Each path below is one point turned by a fixed rotation once a step. After each direction that follows a path, write how fast that rotation turns it, in degrees a step (0 if it stays still).
Each turn is a multiple of 5 degrees from 10 to 175, or 0.
Each row of a path follows its step; steps can be skipped.
Path 1:
step 0: [  2   7   0 -10  -5 -11  -8  46  55   8  -9   6  28 -28  14  -6  32  -7
  12  -6   9  -2  37 -23 -41   1 -23  -4  10  22  19  -3  16  -6 -18 -15
  -9   3 -11  36 -16  39 -11  12 -35 -21  11  14  32   7   1 -35   3  -6
  24 -32]
step 6: [-12  12  24 -10  -2   3  -6 -22 -11 -13  30  21   8 -21 -17   3  17 -18
   1 -29 -24  -5  37  17   4   7   8  -6 -11  17  32 -43  27  -5  30 -38
 -25 -28 -41  -5  -5  -7 -13  20   6  11 -16 -46  -2   8 -21   9  35   9
  -3  23]
step 7: [  8   7  41   6 -25   4 -29  30   7  -8   4  34  15 -33   0   7  25 -21
  18 -22   3  12  25  -2 -36  -7   2  13   4   4  -9  -6  40  19  -3 -22
  24 -44  -1  22  20 -23  -7   5 -20 -21  26 -35   5   3 -27 -34   7  13
 -16  21]
step 8: [  9  18   9   4   4  -9 -27  -2  21   2 -22   6  25   3  12  36  34 -26
  21  -7 -11  16  18 -25 -35 -10  -8  20  -3  24  30 -29  30  14 -35 -11
   7   2 -14  18 -15  21 -28  24 -18 -15 -29   4  32  42 -10 -24  13  13
  37 -13]
step 11: [-26 -10  17   1 -49  20 -15  27  17   6  10  24   1 -10  18  -6  19 -44
  14 -58  -7 -21 -18 -12  -3  15 -10  21 -11  13   4  -3  24 -46  -3  -2
  21 -16 -29  13  -9 -23  -2  23 -13   8   4  -5   7  38  -5  -5  -2  36
  18 -22]
step 12: [  6 -12 -10 -16 -28  -8 -21  18  15   5   1   6 -17 -23   8   3  11 -23
  46 -27 -21  -4   1 -18  12 -20   8  42  28  40  17   7  -8  -1  -9  18
  11 -19   5  17 -51  16  -8   3 -10 -25   9 -21  39   1  14 -42  11 -25
   8 -30]
step 13: [-30   5   2 -28   9  10 -10   5  33   2  32  27   4  -3  -1   0   2   4
  -4   1 -12  -5  49  -9  -9  -4  23   3  -4  36  47  17  -3 -35  22  -5
 -32   7 -42  41 -47  35  -4  23  11  -6  -1  -7   5  10  21 -21   8 -11
  17  -6]
step 14: [-28   8  20 -34  16 -15 -28  22 -13  22  32  22 -34 -31 -30 -18   9 -21
  26 -23  -6 -17  18   2   7   6   4   1   1  12   1  11  34 -13  42 -22
  -6 -25 -32   7 -19   4 -10   3   7   0  -7 -55 -12 -10 -13   8  21  32
  -1  -1]
step 15: [ -4  10  18  10 -25 -14 -27  -1  18 -11  10  25  -3 -46 -49   7  11 -10
  33 -45   8  19   9  12 -25   3   3  30  17  11  25 -14  17  18  -3 -31
  12 -25 -21  16 -19   5  38  22 -21 -18  29  -4   7  22  -7 -11   4  27
  -6  19]
[ -6 -13   5  -8   2  -4   8  -2  -3   1  11 -10   4   0   3   7  -7  -8
  -3   3 -10   1  -2   2  -2   9   0  -6  -8  -6  -3   1  11  -3  -3   2
   0  -7  -8  -9  -6  -2  -2  -8  -4  -2  -2   2   9   5   1   8   7   5
   7  -6] | 140
[  0  -6  10  13  -1  -4   1   3  -4  -2  -1  11  -3  -1  -2  -7   9   0
   1   2 -10  -3   0   1   6  -8  10  -8   4   2   0  12  -6 -11   3   0
   4  -6   1  -8  -5   8   3  -2   0   1 -11  11   2   6   8  -1   1   1
  -7  -3] | 40
[ -5   8   0  -3   6  -1  -9  -2  -8   8  -8   4 -10   2  -5   7   5  -5
  12  -5   4   8 -11  -3  -2   0  -1   2  -3  -9  -4   8   0   1  -7  11
   5   3   0   4   0  -3   2   1   0   1 -10  -2  -3   9   2   6  -3  14
   6  -1] | 110
[  5  -3   8   1   6   4  -8   4  -7   6   3  -3   0  -4  -7   6 -14  -2
   6  10  -5   3   2   3   6  -4  -3  10   2  -3   9  -6  -1  -2  16  -3
   6  -2  -7   7  -4   0  11  -2  -2  -1  -2   6   1  -7   0   2  -8   2
   1  12] | 35
[ -6   2  -2 -14   3   3   8 -14  -5  -4  13   0   0   2   0  -1  11  -2
   3  13   8   4  -2   3   4  -8  -4  -6  -4   1   2   4  -5   0  11  -2
  -7   8   2   5  -8   4  -9  -6  -3   3  -8  -1  -4   0  -2  -8  -2  -1
   1   4] | 90
Path 2:
step 0: [ -8   2  17  34  12  -7 -30  -9 -16  25  -1 -22  25  45   6 -15  30 -25
  25 -16  45  22  18  12 -20 -52 -19  28  25  -5 -16   5   8  18  -8 -20
 -23 -17   4  20  15  -7 -51  -4 -32  -4 -21 -12  22  13 -15   9   1  10
  -5 -20]
step 2: [-15   7  36 -46 -12  29 -35  -6  13  -8  18  18 -17 -23  49 -21 -17  22
 -11  15  -9 -24   9  -9  -5  20  -6   5  -4  31  14  29 -30  22  -8   2
  24 -25  29  26 -17  -7 -12 -17  38  -7 -21  34 -29 -11 -21   7  -9  -4
  -5 -15]
step 3: [-14  -2 -32 -22   9 -43 -26  29  10 -34  15 -17  -3 -22  42  45  29 -24
 -10  41   6  -5 -24  -7 -35   3 -20   5  -9 -22  12   9 -26  27  14  22
   7 -18   5 -20  -3  31  -9  16 -13   2 -24  -5  43 -24 -11 -14  12  11
   3  -7]
step 4: [ 40  11 -11  26 -10   0  -8  18  20  16   7   8  23  -4 -16  19  16   9
  10 -23  21  -1   3 -47 -21  -6   5 -22 -12   6 -26  -3 -32 -18 -17  18
   7   1  19  -5  38  60   0 -29  -7 -23  -8 -28   5   0  24 -14 -19   8
  48  42]
step 5: [-21   7  10 -31   3 -43  34  -2   4   6 -38  15  -9  17   1 -36 -38 -31
  17 -22  -2 -20 -10 -44  10  -9   6 -21  25 -25 -13  13  -1   2  -1  -4
 -17  21 -14   6   4  36  20 -25  22  -9   0  18 -17  35 -24  37 -28 -15
  12   7]
step 6: [-24   5 -21 -47  15  33 -13 -34  34  10 -19   7 -13  -4 -21 -16  -2 -32
 -56  13 -31  -5  -8   4 -11 -30  19 -26 -16 -16   4 -13 -21 -25  -5   5
 -11  32  13   0  -9 -10  21  19  -3   6  -5   1  13  19 -27 -23  20   3
 -52  15]
step 8: [  9 -30 -11  42  23  14  29 -30  16   7 -24 -24 -35  17 -18  19  14  12
  52  10   5  13 -10   0  -4 -11  32  37  12   5  19  30  14  15  -9 -11
  17 -21 -14 -29  19  42   0  12  31   0  33   5  -5  22  -1 -18 -20  -3
  -7 -25]
step 13: [ 26  49  11 -23   3 -37   5  14  -1  45   9   0  20  49  -3  51   9  -6
 -12 -14   2  27  16  15  17  -2  -4   9   8  -1  -7  16  30  -7  13  -6
  26   6   1  30 -24   2   5 -16  24 -16 -44 -12 -19  19 -34 -17 -19  12
 -24   5]
step 15: [ -8 -29 -20  16  32  -2 -23 -10   8 -14 -19   2  16  14  -6 -34  -5   8
 -29 -53  -2  -7   1 -14 -12 -12 -38  19 -10  62  17  40 -37  24  11  51
   4 -20   3  -5 -24 -10  10   0 -19  -2  -5  17  26  -4  -4   3  10  11
   6 -20]
[ -3  -2   4   1   8  -6  -9  -2   3   1  -2  -4   3  -4   9  -1 -10  -4
   4  -2  -9  13  12  -7   1   2  -6   8 -11  -3  -3 -10  10  -5  -5   0
   5  12   3  -8   2   0  -4  -6   4  -3   3  -2  -1   8   5   3  -5   6
  -2  -2] | 85
[  3 -11   5 -10  -5  -1   2  -2   4  -5  -2  -6   4  -3   2   5   4  -5
 -11   4   1 -12   1   6   3   8  -5   4  -8  -1   2  -6  -4  -2   0   7
 -13  -2  -4   0   4  -3  -9  -5   4  12  -6  -9  -3   9  -1  -8   1   6
   1  -7] | 95
[  9  -6  -6  -6   7  -5  -8   3  -4   1  -4   7  -7   7   0  -6   5   2
  -7  -5  -4  -1 -13   4   0   0  -5  -3  -2  -5  -1   2  -6  -9  -1  11
   2   2   2  -8  -6   9  13  -6  -2   0   7   3  -1  12  -4   2  -4   4
   4   8] | 35
[ -3  -3   0   6  13 -11   1 -12  -1  -1  -1  10   2  -9  -6   0   1  10
  -1  -6  -2  -8  -1  -5   3   2   3   3   7   5  -6   3   3  -1  -8  -3
  -2   5  -7   5   1   2   0   3   8   1  -8  11  -9   9   4  -6   6  -5
   9  -4] | 100
[ -4   7 -15   4   1  -6  -3   4  -1  -5   6   2  -6   6   4   8  -6  -4
   5  -9   4  -9   1   5  -5  -8  -1  -5  -3   0   1  -6  -3 -10   7  -5
   3  -2   6  -3  -1   0  -7   9  13   5   7  -5   0  11  -4  -3   3  -7
  -4  -8] | 140
[ -5   1  -4  -2  10  -4  -2  -4   0   4  -4  -2   4   4   2  -5 -12  -1
   2   0  -9  -2  -8   2  -1   1   0 -14   0   0   5   2 -11   0  -4 -10
  -5  -2  -1   5  -1 -17   5 -13   6  -2   0  -7  -9  -8   1   0   2   8
  -4   0] | 85
